In the data rows, 50 means zero.
Here are some numbered points:
51 & 69 & 59 & 57 & 52 & 68 & 31 & 31 & 32 & 60 & 90 & 61 & 61 & 57 & 39 & 13 & 53 & 36 & 41 & 52 & 50 & 47 & 56 & 54 & 70 & 50 & 63 & 39 & 56 & 41 & 54 & 48 & 50 & 49 & 46 & 47 & 34 & 73 & 35 & 57 & 44 & 41 & 57 & 46 & 57 & 33 & 42 & 52 & 71 \\ 0
50 & 41 & 45 & 53 & 49 & 59 & 56 & 54 & 49 & 58 & 52 & 51 & 28 & 51 & 57 & 41 & 51 & 49 & 62 & 45 & 57 & 56 & 51 & 47 & 29 & 53 & 47 & 50 & 63 & 48 & 54 & 54 & 53 & 43 & 50 & 49 & 45 & 40 & 42 & 54 & 37 & 56 & 58 & 53 & 58 & 43 & 56 & 33 & 34 \\ 1
39 & 50 & 56 & 58 & 48 & 58 & 72 & 50 & 45 & 64 & 47 & 46 & 44 & 53 & 41 & 52 & 36 & 77 & 63 & 46 & 38 & 51 & 44 & 44 & 59 & 52 & 51 & 48 & 41 & 57 & 38 & 45 & 47 & 60 & 50 & 47 & 41 & 27 & 50 & 46 & 41 & 50 & 58 & 42 & 39 & 62 & 46 & 57 & 43 \\ 2
50 & 48 & 55 & 52 & 49 & 51 & 50 & 50 & 46 & 51 & 46 & 44 & 51 & 47 & 47 & 46 & 45 & 52 & 51 & 54 & 50 & 47 & 51 & 47 & 55 & 52 & 54 & 50 & 49 & 54 & 51 & 47 & 52 & 46 & 49 & 49 & 59 & 61 & 51 & 55 & 48 & 48 & 59 & 43 & 55 & 47 & 44 & 55 & 48 \\ 3
53 & 46 & 50 & 54 & 54 & 53 & 53 & 52 & 52 & 50 & 42 & 43 & 36 & 47 & 57 & 48 & 54 & 46 & 50 & 44 & 61 & 45 & 54 & 56 & 42 & 48 & 55 & 52 & 59 & 55 & 50 & 51 & 48 & 49 & 47 & 55 & 61 & 54 & 54 & 59 & 46 & 64 & 46 & 46 & 52 & 46 & 60 & 47 & 37 \\ 4
44 & 48 & 55 & 64 & 59 & 57 & 40 & 53 & 54 & 54 & 56 & 51 & 57 & 57 & 51 & 51 & 44 & 54 & 51 & 40 & 51 & 40 & 44 & 60 & 34 & 53 & 42 & 50 & 41 & 70 & 43 & 43 & 57 & 32 & 51 & 53 & 46 & 44 & 36 & 43 & 35 & 42 & 59 & 57 & 28 & 45 & 56 & 48 & 54 \\ 5
51 & 47 & 55 & 52 & 46 & 48 & 57 & 46 & 47 & 38 & 34 & 50 & 45 & 52 & 49 & 59 & 41 & 56 & 52 & 57 & 49 & 48 & 55 & 44 & 59 & 55 & 48 & 46 & 42 & 57 & 53 & 42 & 47 & 48 & 53 & 46 & 67 & 48 & 55 & 49 & 51 & 60 & 51 & 42 & 50 & 53 & 52 & 59 & 46 \\ 6
58 & 48 & 63 & 45 & 48 & 53 & 47 & 38 & 39 & 63 & 53 & 43 & 60 & 46 & 41 & 40 & 61 & 42 & 44 & 53 & 31 & 39 & 42 & 40 & 68 & 51 & 55 & 46 & 44 & 57 & 60 & 46 & 60 & 46 & 43 & 50 & 47 & 73 & 43 & 49 & 41 & 38 & 49 & 47 & 65 & 53 & 39 & 53 & 51 \\ 7
48 & 36 & 40 & 28 & 44 & 34 & 50 & 64 & 49 & 52 & 33 & 64 & 54 & 32 & 72 & 64 & 59 & 53 & 27 & 57 & 53 & 75 & 57 & 48 & 57 & 61 & 39 & 82 & 59 & 9 & 43 & 68 & 27 & 51 & 49 & 28 & 58 & 42 & 45 & 57 & 80 & 59 & 69 & 67 & 42 & 54 & 44 & 55 & 51 \\ 8
50 & 81 & 51 & 39 & 69 & 58 & 52 & 42 & 56 & 42 & 43 & 43 & 67 & 68 & 61 & 62 & 45 & 46 & 57 & 44 & 59 & 42 & 45 & 41 & 60 & 57 & 55 & 30 & 46 & 71 & 46 & 42 & 36 & 52 & 75 & 57 & 48 & 55 & 51 & 51 & 37 & 57 & 28 & 29 & 44 & 47 & 46 & 43 & 56 \\ 9
67 & 47 & 36 & 49 & 66 & 25 & 55 & 54 & 55 & 48 & 64 & 60 & 54 & 20 & 66 & 52 & 45 & 52 & 71 & 27 & 46 & 70 & 60 & 68 & 43 & 53 & 54 & 58 & 73 & 17 & 53 & 85 & 61 & 51 & 51 & 48 & 34 & 48 & 53 & 56 & 63 & 76 & 46 & 80 & 43 & 53 & 67 & 42 & 52 \\ 10
48 & 50 & 60 & 53 & 49 & 55 & 48 & 54 & 44 & 61 & 53 & 44 & 53 & 50 & 48 & 41 & 48 & 53 & 57 & 49 & 54 & 49 & 54 & 49 & 53 & 53 & 56 & 49 & 51 & 52 & 54 & 48 & 56 & 44 & 52 & 47 & 53 & 63 & 53 & 58 & 50 & 40 & 57 & 43 & 58 & 46 & 42 & 54 & 54 \\ 11
56 & 59 & 55 & 47 & 53 & 47 & 57 & 48 & 61 & 46 & 55 & 46 & 55 & 54 & 51 & 53 & 40 & 43 & 55 & 47 & 39 & 44 & 53 & 44 & 52 & 55 & 50 & 38 & 39 & 48 & 52 & 42 & 53 & 55 & 40 & 48 & 43 & 46 & 51 & 46 & 47 & 43 & 43 & 39 & 53 & 48 & 44 & 46 & 56 \\ 12
54 & 41 & 41 & 33 & 52 & 28 & 54 & 67 & 53 & 70 & 28 & 43 & 42 & 35 & 45 & 52 & 57 & 43 & 49 & 49 & 41 & 72 & 54 & 54 & 39 & 65 & 37 & 88 & 80 & 24 & 43 & 82 & 43 & 46 & 61 & 49 & 68 & 42 & 31 & 36 & 61 & 83 & 81 & 75 & 51 & 62 & 58 & 29 & 4 \\ 13
47 & 75 & 44 & 46 & 59 & 50 & 32 & 47 & 61 & 46 & 57 & 38 & 58 & 61 & 47 & 55 & 60 & 35 & 49 & 43 & 66 & 48 & 42 & 52 & 47 & 49 & 57 & 27 & 39 & 59 & 64 & 47 & 48 & 52 & 55 & 56 & 38 & 72 & 46 & 50 & 42 & 46 & 36 & 44 & 57 & 37 & 53 & 44 & 44 \\ 14
47 & 44 & 74 & 65 & 48 & 16 & 79 & 47 & 59 & 33 & 43 & 47 & 52 & 32 & 40 & 57 & 53 & 51 & 52 & 55 & 63 & 49 & 55 & 37 & 73 & 47 & 63 & 48 & 60 & 67 & 41 & 44 & 62 & 39 & 46 & 41 & 48 & 32 & 54 & 34 & 63 & 75 & 32 & 59 & 45 & 62 & 55 & 55 & 53 \\ 15
48 & 75 & 46 & 48 & 46 & 55 & 31 & 48 & 54 & 48 & 68 & 40 & 52 & 62 & 27 & 57 & 51 & 41 & 51 & 40 & 56 & 58 & 47 & 47 & 48 & 52 & 54 & 35 & 43 & 56 & 68 & 51 & 44 & 50 & 45 & 54 & 42 & 66 & 40 & 42 & 42 & 38 & 42 & 47 & 55 & 30 & 51 & 44 & 44 \\ 16
53 & 72 & 46 & 43 & 57 & 55 & 29 & 46 & 64 & 34 & 63 & 45 & 56 & 59 & 37 & 52 & 49 & 42 & 57 & 37 & 65 & 47 & 49 & 36 & 54 & 50 & 53 & 24 & 45 & 65 & 57 & 50 & 39 & 55 & 45 & 55 & 40 & 68 & 47 & 46 & 37 & 40 & 28 & 49 & 60 & 40 & 56 & 45 & 45 \\ 17
53 & 42 & 46 & 56 & 48 & 57 & 57 & 57 & 51 & 50 & 47 & 46 & 33 & 50 & 59 & 42 & 58 & 44 & 50 & 44 & 64 & 49 & 55 & 61 & 32 & 46 & 51 & 53 & 61 & 45 & 54 & 52 & 53 & 48 & 46 & 56 & 52 & 49 & 50 & 58 & 41 & 60 & 49 & 47 & 56 & 48 & 58 & 44 & 33 \\ 18
47 & 73 & 57 & 40 & 71 & 55 & 69 & 47 & 50 & 42 & 44 & 46 & 60 & 63 & 60 & 65 & 48 & 53 & 62 & 50 & 47 & 49 & 51 & 38 & 67 & 58 & 60 & 34 & 48 & 73 & 44 & 42 & 32 & 46 & 69 & 53 & 43 & 43 & 50 & 43 & 30 & 51 & 32 & 27 & 41 & 47 & 42 & 47 & 43 \\ 19
32 & 42 & 48 & 44 & 32 & 46 & 49 & 50 & 60 & 52 & 53 & 61 & 47 & 35 & 58 & 60 & 52 & 56 & 29 & 48 & 60 & 65 & 57 & 53 & 47 & 48 & 46 & 69 & 49 & 37 & 41 & 51 & 30 & 58 & 63 & 18 & 61 & 38 & 65 & 57 & 67 & 66 & 51 & 62 & 41 & 56 & 43 & 65 & 61 \\ 20
52 & 44 & 51 & 53 & 51 & 54 & 52 & 55 & 53 & 51 & 46 & 43 & 34 & 48 & 58 & 44 & 51 & 47 & 49 & 45 & 64 & 46 & 49 & 57 & 42 & 47 & 53 & 53 & 60 & 49 & 49 & 50 & 48 & 49 & 46 & 55 & 57 & 52 & 54 & 63 & 47 & 63 & 48 & 46 & 51 & 46 & 60 & 43 & 37 \\ 21
49 & 26 & 51 & 55 & 34 & 53 & 31 & 71 & 41 & 80 & 59 & 57 & 56 & 57 & 32 & 46 & 61 & 60 & 57 & 54 & 40 & 48 & 40 & 49 & 38 & 49 & 47 & 66 & 56 & 45 & 39 & 48 & 80 & 46 & 58 & 55 & 40 & 47 & 31 & 41 & 67 & 28 & 50 & 68 & 46 & 48 & 37 & 53 & 81 \\ 22
48 & 45 & 48 & 58 & 44 & 48 & 54 & 49 & 49 & 48 & 41 & 48 & 45 & 48 & 53 & 55 & 42 & 56 & 44 & 54 & 54 & 48 & 54 & 42 & 52 & 47 & 56 & 54 & 47 & 52 & 55 & 48 & 49 & 45 & 45 & 43 & 60 & 52 & 52 & 57 & 47 & 50 & 53 & 43 & 55 & 47 & 48 & 56 & 45 \\ 23
51 & 46 & 47 & 51 & 55 & 41 & 58 & 46 & 62 & 47 & 49 & 47 & 51 & 34 & 55 & 53 & 46 & 48 & 62 & 38 & 45 & 59 & 48 & 53 & 46 & 45 & 53 & 45 & 57 & 38 & 52 & 57 & 54 & 53 & 47 & 44 & 38 & 43 & 54 & 57 & 55 & 66 & 46 & 55 & 55 & 48 & 59 & 50 & 49 \\ 24
47 & 45 & 58 & 59 & 56 & 38 & 54 & 45 & 51 & 40 & 48 & 45 & 52 & 40 & 46 & 50 & 48 & 51 & 53 & 54 & 59 & 46 & 49 & 40 & 62 & 47 & 51 & 51 & 57 & 62 & 42 & 48 & 55 & 41 & 45 & 48 & 52 & 47 & 50 & 42 & 44 & 56 & 44 & 49 & 51 & 51 & 51 & 58 & 49 \\ 25
50 & 35 & 46 & 62 & 39 & 54 & 30 & 71 & 42 & 86 & 67 & 67 & 46 & 60 & 24 & 39 & 57 & 65 & 55 & 53 & 35 & 44 & 35 & 51 & 32 & 53 & 43 & 76 & 64 & 47 & 43 & 44 & 85 & 55 & 70 & 57 & 46 & 49 & 18 & 36 & 65 & 29 & 49 & 64 & 45 & 48 & 44 & 41 & 71 \\ 26
69 & 60 & 46 & 44 & 68 & 60 & 50 & 45 & 43 & 43 & 65 & 46 & 52 & 52 & 61 & 41 & 67 & 33 & 22 & 50 & 59 & 28 & 46 & 73 & 36 & 39 & 58 & 38 & 47 & 74 & 51 & 38 & 58 & 49 & 52 & 58 & 47 & 62 & 46 & 54 & 30 & 45 & 48 & 38 & 30 & 50 & 54 & 52 & 43 \\ 27
48 & 49 & 48 & 40 & 41 & 47 & 54 & 49 & 54 & 49 & 36 & 53 & 46 & 40 & 66 & 56 & 47 & 57 & 46 & 50 & 56 & 65 & 50 & 51 & 51 & 55 & 52 & 53 & 54 & 37 & 54 & 57 & 37 & 50 & 52 & 32 & 63 & 48 & 59 & 68 & 61 & 57 & 52 & 49 & 51 & 54 & 53 & 50 & 57 \\ 28
58 & 55 & 46 & 51 & 55 & 57 & 47 & 46 & 45 & 47 & 58 & 43 & 41 & 53 & 59 & 42 & 64 & 38 & 36 & 49 & 61 & 35 & 48 & 67 & 34 & 43 & 59 & 38 & 48 & 62 & 47 & 42 & 54 & 47 & 49 & 50 & 50 & 60 & 44 & 55 & 37 & 47 & 50 & 39 & 46 & 50 & 60 & 56 & 44 \\ 29
53 & 51 & 49 & 53 & 56 & 57 & 51 & 47 & 50 & 48 & 52 & 42 & 47 & 48 & 61 & 45 & 60 & 37 & 38 & 48 & 59 & 36 & 55 & 70 & 40 & 40 & 66 & 39 & 51 & 62 & 55 & 44 & 55 & 51 & 50 & 55 & 55 & 60 & 53 & 58 & 38 & 54 & 46 & 44 & 46 & 48 & 53 & 54 & 43 \\ 30
70 & 44 & 51 & 51 & 64 & 58 & 48 & 33 & 45 & 30 & 64 & 55 & 72 & 40 & 57 & 53 & 61 & 38 & 41 & 67 & 47 & 36 & 45 & 42 & 84 & 42 & 47 & 62 & 55 & 66 & 44 & 67 & 40 & 51 & 35 & 76 & 64 & 48 & 58 & 36 & 31 & 39 & 46 & 37 & 43 & 35 & 44 & 53 & 61 \\ 31
59 & 26 & 63 & 40 & 43 & 67 & 55 & 49 & 37 & 48 & 14 & 62 & 48 & 65 & 48 & 77 & 32 & 61 & 57 & 81 & 19 & 49 & 76 & 45 & 73 & 54 & 26 & 70 & 17 & 63 & 50 & 24 & 41 & 64 & 66 & 47 & 86 & 38 & 78 & 37 & 84 & 50 & 53 & 59 & 46 & 86 & 58 & 67 & 59 \\ 32
36 & 70 & 45 & 58 & 62 & 54 & 64 & 24 & 67 & 46 & 77 & 55 & 59 & 55 & 59 & 50 & 50 & 38 & 54 & 61 & 35 & 36 & 40 & 53 & 60 & 34 & 62 & 22 & 33 & 53 & 64 & 45 & 42 & 71 & 39 & 65 & 33 & 50 & 58 & 57 & 36 & 40 & 43 & 47 & 41 & 43 & 29 & 51 & 65 \\ 33
48 & 61 & 43 & 51 & 58 & 47 & 55 & 43 & 57 & 44 & 42 & 45 & 51 & 56 & 54 & 56 & 46 & 50 & 51 & 56 & 54 & 42 & 47 & 47 & 60 & 50 & 54 & 38 & 43 & 60 & 49 & 46 & 45 & 50 & 56 & 53 & 48 & 54 & 52 & 50 & 45 & 56 & 45 & 39 & 49 & 47 & 51 & 57 & 53 \\ 34
51 & 50 & 55 & 61 & 52 & 61 & 56 & 47 & 44 & 42 & 53 & 46 & 40 & 48 & 62 & 39 & 58 & 36 & 43 & 48 & 65 & 44 & 59 & 74 & 38 & 44 & 57 & 45 & 57 & 59 & 57 & 53 & 49 & 49 & 42 & 55 & 50 & 55 & 58 & 62 & 42 & 58 & 44 & 47 & 55 & 46 & 59 & 48 & 49 \\ 35
48 & 54 & 46 & 60 & 60 & 53 & 56 & 50 & 60 & 51 & 64 & 43 & 60 & 52 & 52 & 48 & 52 & 33 & 52 & 51 & 40 & 40 & 40 & 51 & 55 & 41 & 56 & 36 & 48 & 54 & 64 & 42 & 50 & 62 & 40 & 55 & 41 & 62 & 61 & 59 & 46 & 36 & 44 & 49 & 57 & 47 & 32 & 49 & 50 \\ 36
38 & 31 & 51 & 56 & 47 & 46 & 38 & 58 & 56 & 56 & 49 & 59 & 37 & 49 & 49 & 53 & 40 & 59 & 43 & 59 & 50 & 47 & 53 & 48 & 44 & 61 & 51 & 63 & 29 & 48 & 53 & 50 & 55 & 37 & 60 & 38 & 67 & 35 & 71 & 45 & 59 & 56 & 59 & 58 & 49 & 58 & 46 & 60 & 41 \\ 37
45 & 42 & 48 & 59 & 43 & 36 & 51 & 54 & 52 & 45 & 45 & 57 & 44 & 47 & 51 & 56 & 44 & 58 & 40 & 55 & 60 & 58 & 54 & 49 & 52 & 53 & 57 & 55 & 38 & 42 & 55 & 43 & 52 & 43 & 54 & 39 & 53 & 40 & 62 & 48 & 55 & 56 & 55 & 54 & 51 & 49 & 52 & 55 & 45 \\ 38
56 & 54 & 53 & 53 & 45 & 41 & 43 & 41 & 50 & 29 & 48 & 50 & 48 & 43 & 36 & 47 & 37 & 56 & 58 & 50 & 54 & 54 & 54 & 44 & 55 & 48 & 44 & 46 & 60 & 54 & 40 & 50 & 44 & 47 & 47 & 51 & 52 & 48 & 40 & 42 & 43 & 44 & 43 & 54 & 53 & 45 & 63 & 54 & 46 \\ 39
53 & 56 & 46 & 42 & 56 & 51 & 36 & 47 & 48 & 29 & 73 & 37 & 60 & 41 & 39 & 28 & 58 & 44 & 47 & 58 & 70 & 37 & 47 & 43 & 74 & 55 & 42 & 48 & 55 & 49 & 52 & 56 & 63 & 46 & 35 & 63 & 50 & 69 & 52 & 48 & 32 & 32 & 38 & 39 & 54 & 49 & 46 & 55 & 50 \\ 40
56 & 55 & 39 & 48 & 68 & 58 & 53 & 44 & 43 & 38 & 64 & 52 & 58 & 51 & 70 & 48 & 61 & 37 & 34 & 54 & 56 & 33 & 39 & 78 & 49 & 42 & 59 & 41 & 50 & 72 & 50 & 47 & 47 & 53 & 51 & 62 & 43 & 60 & 42 & 58 & 32 & 39 & 53 & 44 & 23 & 41 & 45 & 54 & 51 \\ 41
53 & 60 & 52 & 46 & 53 & 46 & 51 & 44 & 51 & 38 & 34 & 49 & 50 & 59 & 51 & 58 & 42 & 53 & 53 & 57 & 55 & 43 & 54 & 44 & 64 & 51 & 55 & 37 & 44 & 61 & 47 & 44 & 43 & 44 & 61 & 56 & 56 & 64 & 53 & 45 & 46 & 57 & 41 & 43 & 46 & 49 & 49 & 57 & 48 \\ 42
61 & 41 & 55 & 51 & 55 & 55 & 58 & 61 & 48 & 74 & 38 & 40 & 31 & 50 & 51 & 46 & 49 & 43 & 63 & 36 & 60 & 67 & 52 & 54 & 29 & 56 & 33 & 70 & 75 & 29 & 60 & 74 & 44 & 43 & 50 & 53 & 48 & 42 & 48 & 49 & 48 & 70 & 68 & 55 & 69 & 44 & 62 & 28 & 11 \\ 43
Which three points above are nearest to each new point, looking only along the 5 directions in which the numbered points spread most? Their numbers follow each, nearest first.
46 & 26 & 48 & 57 & 36 & 48 & 42 & 59 & 46 & 59 & 55 & 53 & 61 & 54 & 16 & 45 & 53 & 71 & 62 & 43 & 52 & 61 & 40 & 52 & 46 & 38 & 35 & 49 & 71 & 35 & 30 & 55 & 62 & 46 & 50 & 62 & 47 & 41 & 42 & 43 & 76 & 40 & 52 & 73 & 46 & 50 & 60 & 47 & 84 \\ 22 26 11
46 & 38 & 44 & 65 & 37 & 45 & 43 & 46 & 50 & 39 & 56 & 59 & 55 & 52 & 18 & 50 & 47 & 62 & 56 & 50 & 60 & 61 & 52 & 50 & 50 & 37 & 41 & 48 & 70 & 42 & 38 & 47 & 49 & 46 & 42 & 61 & 50 & 51 & 37 & 38 & 60 & 43 & 47 & 72 & 51 & 43 & 68 & 45 & 64 \\ 11 39 3
47 & 39 & 45 & 58 & 35 & 46 & 39 & 55 & 49 & 44 & 55 & 52 & 54 & 51 & 22 & 56 & 54 & 60 & 53 & 44 & 53 & 54 & 51 & 51 & 46 & 38 & 44 & 50 & 63 & 43 & 44 & 47 & 55 & 44 & 48 & 61 & 51 & 54 & 32 & 43 & 64 & 39 & 47 & 63 & 54 & 37 & 62 & 45 & 64 \\ 11 7 3
37 & 27 & 45 & 61 & 35 & 16 & 29 & 68 & 63 & 30 & 47 & 90 & 37 & 45 & 45 & 49 & 44 & 61 & 10 & 65 & 60 & 56 & 53 & 48 & 46 & 67 & 52 & 78 & 8 & 22 & 50 & 37 & 63 & 39 & 65 & 33 & 66 & 12 & 89 & 24 & 90 & 81 & 55 & 86 & 47 & 69 & 55 & 55 & 45 \\ 20 8 37
49 & 46 & 43 & 48 & 41 & 49 & 30 & 69 & 38 & 63 & 57 & 49 & 54 & 49 & 34 & 63 & 68 & 55 & 55 & 45 & 47 & 54 & 45 & 51 & 40 & 52 & 51 & 54 & 68 & 50 & 54 & 46 & 62 & 42 & 59 & 53 & 53 & 62 & 26 & 50 & 64 & 33 & 47 & 64 & 48 & 32 & 54 & 34 & 64 \\ 11 22 5
46 & 56 & 49 & 50 & 62 & 45 & 68 & 53 & 50 & 45 & 45 & 49 & 54 & 52 & 51 & 64 & 50 & 59 & 63 & 54 & 42 & 49 & 52 & 47 & 64 & 51 & 62 & 40 & 50 & 65 & 48 & 42 & 47 & 54 & 55 & 53 & 48 & 40 & 45 & 41 & 35 & 55 & 40 & 39 & 49 & 50 & 51 & 54 & 42 \\ 42 34 25
55 & 85 & 48 & 46 & 59 & 47 & 50 & 32 & 50 & 35 & 42 & 56 & 47 & 80 & 49 & 50 & 45 & 43 & 51 & 60 & 70 & 41 & 55 & 47 & 73 & 51 & 52 & 30 & 36 & 52 & 38 & 51 & 37 & 42 & 66 & 61 & 41 & 79 & 47 & 35 & 53 & 63 & 23 & 37 & 49 & 52 & 60 & 61 & 65 \\ 9 19 34
47 & 54 & 45 & 42 & 60 & 48 & 44 & 43 & 49 & 28 & 61 & 35 & 59 & 42 & 47 & 33 & 53 & 46 & 48 & 61 & 64 & 41 & 46 & 44 & 75 & 53 & 44 & 50 & 52 & 56 & 48 & 56 & 58 & 46 & 39 & 65 & 47 & 60 & 57 & 47 & 37 & 36 & 43 & 39 & 52 & 52 & 46 & 53 & 45 \\ 36 40 12
44 & 53 & 54 & 62 & 63 & 65 & 40 & 48 & 51 & 55 & 60 & 49 & 56 & 58 & 57 & 45 & 43 & 53 & 47 & 39 & 51 & 33 & 42 & 62 & 31 & 50 & 38 & 50 & 39 & 69 & 43 & 41 & 54 & 38 & 52 & 50 & 45 & 40 & 37 & 46 & 38 & 43 & 61 & 58 & 27 & 48 & 54 & 48 & 52 \\ 5 11 3
51 & 33 & 41 & 46 & 26 & 37 & 29 & 52 & 50 & 51 & 33 & 83 & 51 & 44 & 65 & 57 & 52 & 54 & 7 & 63 & 50 & 48 & 64 & 37 & 51 & 40 & 59 & 74 & 39 & 32 & 37 & 75 & 60 & 45 & 44 & 44 & 55 & 48 & 58 & 75 & 57 & 29 & 59 & 58 & 58 & 45 & 46 & 43 & 76 \\ 20 38 28
33 & 54 & 43 & 57 & 63 & 49 & 74 & 32 & 55 & 52 & 61 & 56 & 55 & 48 & 56 & 47 & 45 & 58 & 47 & 61 & 38 & 43 & 48 & 47 & 71 & 51 & 48 & 40 & 41 & 53 & 52 & 47 & 44 & 62 & 45 & 65 & 34 & 38 & 50 & 48 & 39 & 45 & 50 & 40 & 48 & 54 & 48 & 54 & 48 \\ 12 34 25
50 & 73 & 41 & 43 & 62 & 51 & 36 & 48 & 63 & 45 & 51 & 35 & 58 & 63 & 51 & 58 & 59 & 38 & 49 & 45 & 63 & 43 & 35 & 49 & 49 & 48 & 58 & 27 & 37 & 66 & 62 & 44 & 48 & 54 & 56 & 59 & 36 & 72 & 47 & 52 & 36 & 45 & 36 & 42 & 51 & 41 & 50 & 47 & 43 \\ 14 17 16
53 & 55 & 57 & 54 & 56 & 41 & 51 & 53 & 45 & 38 & 45 & 50 & 49 & 57 & 44 & 64 & 36 & 42 & 62 & 43 & 42 & 39 & 52 & 45 & 51 & 56 & 30 & 51 & 37 & 63 & 29 & 40 & 52 & 50 & 66 & 50 & 52 & 35 & 49 & 21 & 57 & 61 & 51 & 47 & 47 & 51 & 44 & 63 & 42 \\ 2 6 25
49 & 44 & 47 & 34 & 47 & 38 & 54 & 60 & 49 & 49 & 32 & 54 & 49 & 39 & 74 & 61 & 56 & 51 & 41 & 55 & 56 & 71 & 56 & 54 & 54 & 58 & 50 & 63 & 59 & 32 & 45 & 54 & 30 & 52 & 52 & 27 & 60 & 42 & 58 & 68 & 74 & 58 & 56 & 61 & 48 & 50 & 51 & 53 & 59 \\ 20 28 8
51 & 51 & 52 & 56 & 50 & 52 & 63 & 49 & 58 & 54 & 52 & 46 & 49 & 42 & 41 & 51 & 43 & 59 & 62 & 40 & 34 & 55 & 42 & 56 & 46 & 50 & 53 & 46 & 56 & 52 & 57 & 45 & 52 & 61 & 40 & 47 & 47 & 40 & 47 & 51 & 49 & 52 & 44 & 43 & 46 & 56 & 58 & 50 & 46 \\ 39 25 3
49 & 62 & 54 & 60 & 51 & 63 & 44 & 44 & 42 & 61 & 73 & 53 & 50 & 60 & 36 & 23 & 54 & 46 & 47 & 42 & 60 & 56 & 53 & 50 & 58 & 54 & 61 & 33 & 54 & 45 & 60 & 44 & 47 & 49 & 50 & 41 & 36 & 77 & 42 & 57 & 47 & 37 & 58 & 47 & 55 & 42 & 45 & 51 & 67 \\ 40 7 0
51 & 54 & 51 & 51 & 53 & 51 & 54 & 45 & 57 & 50 & 59 & 40 & 52 & 55 & 52 & 49 & 45 & 40 & 62 & 48 & 38 & 44 & 46 & 47 & 54 & 49 & 55 & 43 & 42 & 60 & 56 & 43 & 50 & 60 & 38 & 50 & 38 & 51 & 60 & 55 & 50 & 43 & 45 & 51 & 56 & 51 & 36 & 51 & 46 \\ 12 25 34
50 & 48 & 49 & 55 & 59 & 60 & 64 & 56 & 58 & 58 & 52 & 42 & 58 & 43 & 50 & 47 & 42 & 58 & 72 & 44 & 26 & 57 & 44 & 57 & 50 & 53 & 52 & 51 & 56 & 53 & 62 & 45 & 45 & 67 & 42 & 54 & 40 & 42 & 50 & 52 & 50 & 52 & 42 & 47 & 55 & 57 & 67 & 43 & 56 \\ 39 25 3
43 & 60 & 44 & 48 & 52 & 46 & 69 & 46 & 56 & 51 & 44 & 51 & 49 & 57 & 50 & 57 & 40 & 58 & 55 & 50 & 40 & 47 & 47 & 40 & 53 & 49 & 49 & 36 & 42 & 55 & 41 & 51 & 46 & 53 & 53 & 54 & 44 & 40 & 53 & 41 & 40 & 56 & 51 & 36 & 45 & 52 & 42 & 59 & 44 \\ 42 25 34
45 & 61 & 46 & 46 & 52 & 43 & 60 & 47 & 53 & 44 & 42 & 50 & 48 & 56 & 45 & 61 & 36 & 52 & 56 & 49 & 37 & 44 & 46 & 39 & 49 & 49 & 43 & 36 & 38 & 58 & 36 & 48 & 45 & 54 & 56 & 55 & 49 & 38 & 55 & 34 & 46 & 57 & 54 & 40 & 43 & 50 & 42 & 60 & 46 \\ 42 6 2
49 & 65 & 47 & 53 & 48 & 49 & 38 & 50 & 52 & 49 & 58 & 44 & 46 & 51 & 37 & 59 & 52 & 43 & 52 & 44 & 54 & 53 & 50 & 53 & 45 & 54 & 53 & 42 & 51 & 55 & 58 & 44 & 49 & 50 & 50 & 49 & 49 & 62 & 38 & 47 & 48 & 48 & 45 & 50 & 50 & 36 & 54 & 49 & 46 \\ 11 39 16
49 & 30 & 34 & 20 & 45 & 28 & 44 & 72 & 47 & 55 & 32 & 70 & 59 & 26 & 73 & 68 & 64 & 53 & 19 & 60 & 48 & 82 & 58 & 47 & 59 & 66 & 34 & 98 & 63 & 0 & 35 & 75 & 23 & 52 & 49 & 23 & 58 & 39 & 44 & 56 & 94 & 59 & 79 & 76 & 38 & 57 & 40 & 51 & 50 \\ 8 20 10
49 & 41 & 41 & 53 & 50 & 56 & 55 & 54 & 50 & 54 & 52 & 51 & 35 & 51 & 60 & 44 & 54 & 50 & 53 & 45 & 60 & 48 & 46 & 57 & 30 & 49 & 53 & 50 & 65 & 58 & 53 & 49 & 56 & 46 & 53 & 49 & 50 & 47 & 39 & 51 & 33 & 55 & 57 & 50 & 47 & 47 & 55 & 45 & 34 \\ 18 21 1
53 & 28 & 22 & 4 & 29 & 3 & 39 & 89 & 58 & 68 & 12 & 84 & 80 & 5 & 79 & 73 & 73 & 46 & 9 & 68 & 34 & 99 & 67 & 48 & 66 & 64 & 24 & 99 & 65 & 0 & 27 & 87 & 17 & 65 & 53 & 30 & 40 & 29 & 28 & 40 & 99 & 54 & 94 & 99 & 49 & 64 & 30 & 47 & 50 \\ 8 20 10
58 & 24 & 63 & 26 & 32 & 80 & 61 & 50 & 24 & 53 & 6 & 72 & 51 & 76 & 37 & 90 & 34 & 55 & 65 & 91 & 0 & 57 & 69 & 39 & 83 & 58 & 12 & 70 & 6 & 74 & 48 & 19 & 40 & 86 & 87 & 31 & 91 & 0 & 93 & 23 & 91 & 56 & 62 & 58 & 38 & 99 & 50 & 70 & 64 \\ 32 37 6
58 & 56 & 55 & 48 & 51 & 50 & 56 & 49 & 62 & 46 & 60 & 43 & 54 & 52 & 50 & 49 & 44 & 43 & 57 & 43 & 37 & 44 & 53 & 46 & 51 & 52 & 54 & 35 & 38 & 51 & 61 & 43 & 54 & 60 & 34 & 46 & 35 & 47 & 57 & 54 & 45 & 35 & 38 & 41 & 57 & 49 & 42 & 46 & 56 \\ 12 36 7
57 & 55 & 41 & 48 & 68 & 41 & 56 & 48 & 60 & 53 & 57 & 53 & 50 & 29 & 52 & 50 & 42 & 54 & 76 & 29 & 38 & 63 & 50 & 54 & 35 & 49 & 50 & 47 & 66 & 29 & 51 & 57 & 56 & 59 & 51 & 49 & 40 & 45 & 57 & 56 & 52 & 67 & 38 & 62 & 55 & 54 & 66 & 40 & 54 \\ 24 39 10
51 & 50 & 51 & 55 & 52 & 52 & 63 & 49 & 58 & 54 & 53 & 46 & 50 & 41 & 44 & 51 & 43 & 59 & 62 & 41 & 34 & 55 & 44 & 55 & 48 & 49 & 55 & 45 & 57 & 50 & 57 & 45 & 51 & 62 & 41 & 49 & 46 & 42 & 47 & 52 & 49 & 52 & 45 & 44 & 47 & 56 & 56 & 51 & 47 \\ 39 25 3
57 & 54 & 63 & 52 & 56 & 45 & 49 & 51 & 44 & 36 & 43 & 51 & 53 & 56 & 41 & 68 & 34 & 40 & 59 & 44 & 41 & 40 & 51 & 42 & 54 & 58 & 27 & 50 & 41 & 63 & 33 & 38 & 49 & 55 & 66 & 46 & 60 & 35 & 52 & 24 & 65 & 64 & 50 & 50 & 43 & 56 & 49 & 61 & 48 \\ 2 6 42
